[[-7.97  0.16 -1.71 -5.25]
 [ 1.45 -4.61 -1.29 -6.33]]
:
[[-7.97  0.16]
 [ 1.45 -4.61]]

[[-8.26 -3.38  3.39]
 [-4.42 -1.37  0.99]
 [ 1.72 -3.02  3.76]]
:
[[-8.26 -3.38]
 [-4.42 -1.37]]

[[ 1.92  1.52 -4.35 -2.48]
 [ 2.14 -5.14 -2.50 -5.52]
 [ 0.29 -3.99 -2.11 -5.19]
 [ 3.77  2.16 -5.74 -1.80]
 [ 3.67  4.75 -6.51 -0.23]]
:
[[ 1.92  1.52]
 [ 2.14 -5.14]]

[[-0.01 -0.01]
 [-0.12 -0.10]
 [-0.35 -0.87]
 [ 3.22 -0.17]
 [-0.99  6.95]]
:
[[-0.01 -0.01]
 [-0.12 -0.10]]

[[-0.35  2.74 -7.36]
 [ 4.18  4.06 -6.53]
 [ 0.53 -2.33  4.54]
 [ 2.19  1.53 -3.37]]
:
[[-0.35  2.74]
 [ 4.18  4.06]]

[[ 3.00  6.66 -2.63]
 [ 0.66 -4.92  1.20]
 [ 6.18 -5.18 -0.48]
 [ 6.56 -1.14  3.41]]
:
[[ 3.00  6.66]
 [ 0.66 -4.92]]
---
[[ 6.31  0.90  6.05]
 [ 6.81 -6.04  2.18]
 [-2.81  2.59 -0.17]
 [ 2.43  3.43  4.89]]
:
[[-6.04  2.18]
 [ 2.59 -0.17]]

[[-2.39  1.56  7.20 -3.22]
 [ 0.09 -2.29 -8.36 -3.74]
 [-5.67 -6.60 -1.31  3.02]
 [ 5.73  3.00 -2.30  5.15]
 [-0.33  1.38  7.37  4.79]]
:
[[-2.29 -8.36]
 [-6.60 -1.31]]

[[-1.46  0.15  5.94  6.94]
 [ 0.76 -0.94 -0.07 -0.18]
 [ 1.45  2.88 -1.03 -3.94]
 [ 6.00  2.85 -6.82 -2.79]
 [-4.46 -3.86 -1.72 -2.68]]
:
[[-0.94 -0.07]
 [ 2.88 -1.03]]

[[-6.97  1.06  3.34 -6.97]
 [-8.36  1.42  2.25 -8.36]
 [-6.43  0.24  3.08 -6.43]]
:
[[1.42 2.25]
 [0.24 3.08]]

[[-0.90 -1.21  5.25 -3.77  0.99]
 [-1.66 -1.57  6.03 -2.20 -0.75]
 [ 0.28  0.62 -5.03  6.28 -0.53]
 [-0.53 -0.68  2.24  1.70 -0.51]]
:
[[-1.57  6.03]
 [ 0.62 -5.03]]

[[-6.58 -6.38 -6.09 -1.33  3.38]
 [ 7.61 -0.94 -2.30 -2.46  5.88]
 [ 6.51  5.97  5.89  1.72 -4.61]]
:
[[-0.94 -2.30]
 [ 5.97  5.89]]
---
[[ 4.18 -1.40  6.39 -0.18  4.11]
 [-2.83  3.37 -6.63 -0.12 -3.16]
 [ 4.55  0.15 -5.26 -0.14  4.13]]
:
[ 4.11 -0.12 -5.26]

[[ 0.20  8.15 -0.37]
 [ 0.23  7.02 -0.68]
 [ 0.04 -3.21  0.38]]
:
[-0.37  7.02  0.04]

[[-0.66  6.33]
 [-1.04 -3.89]]
:
[ 6.33 -1.04]

[[-5.31 -7.71 -1.38]
 [ 0.51 -5.58 -2.72]
 [-4.66 -3.31  4.44]
 [-3.43 -0.91 -1.43]]
:
[-1.38 -5.58 -4.66]

[[-3.39  4.20]
 [ 3.55  4.70]
 [-2.17 -4.25]
 [ 6.48 -0.35]]
:
[4.20 3.55]

[[-8.18  2.86]
 [-1.05 -0.64]]
:
[ 2.86 -1.05]

[[-0.02  0.93 -6.22 -1.70]
 [-5.80 -2.98  4.23  3.53]]
:
[-1.70  4.23]
---
[[ 1.33 -2.24]
 [-6.76 -3.05]
 [ 5.73  7.57]
 [ 0.87 -2.55]]
:
[[ 1.33 -2.24]
 [-6.76 -3.05]
 [ 5.73  7.57]]

[[ 2.40  5.26 -0.21  0.13  1.61]
 [ 6.64 -5.26  5.61  0.18  6.87]
 [-0.19 -2.19  3.71 -0.20 -0.05]
 [ 1.40 -1.62 -7.03 -0.25  1.45]
 [-8.55  0.06  0.22  0.12 -8.07]]
:
[[ 2.40  5.26]
 [ 6.64 -5.26]
 [-0.19 -2.19]]

[[ 6.03  4.18 -2.55 -2.17 -0.64]
 [ 1.39 -1.74 -1.52  0.44 -0.94]
 [ 2.76 -1.87  0.27 -0.08 -1.72]
 [-3.88  0.68  2.09  0.13  1.48]]
:
[[ 6.03  4.18]
 [ 1.39 -1.74]
 [ 2.76 -1.87]]

[[ 0.00  0.76  8.26]
 [-0.29  0.35  7.94]
 [ 0.09 -0.36 -0.05]]
:
[[ 0.00  0.76]
 [-0.29  0.35]
 [ 0.09 -0.36]]

[[-4.08  8.54 -0.65]
 [ 6.37 -4.27  0.96]
 [ 1.27  4.76  1.38]
 [ 3.11 -6.65 -0.69]
 [ 7.38 -1.93  1.97]]
:
[[-4.08  8.54]
 [ 6.37 -4.27]
 [ 1.27  4.76]]

[[-2.82 -0.20  1.35 -5.20  1.55]
 [ 3.60 -0.03 -1.20  3.44 -3.45]
 [ 0.57  0.06  6.20 -0.30 -4.08]]
:
[[-2.82 -0.20]
 [ 3.60 -0.03]
 [ 0.57  0.06]]

[[-2.37  2.18 -5.10  3.08 -3.30]
 [-2.63 -1.14 -0.98  2.98  0.17]
 [-1.51  2.08 -5.84  2.30  3.03]
 [ 1.79 -6.44 -2.61 -2.99  2.99]]
:
[[-2.37  2.18]
 [-2.63 -1.14]
 [-1.51  2.08]]

[[-4.26  5.36 -0.33]
 [-1.01 -1.70 -2.89]
 [-2.03 -3.16  1.37]
 [-5.91  1.72  6.06]
 [ 1.31 -5.47 -2.45]]
:
[[-4.26  5.36]
 [-1.01 -1.70]
 [-2.03 -3.16]]
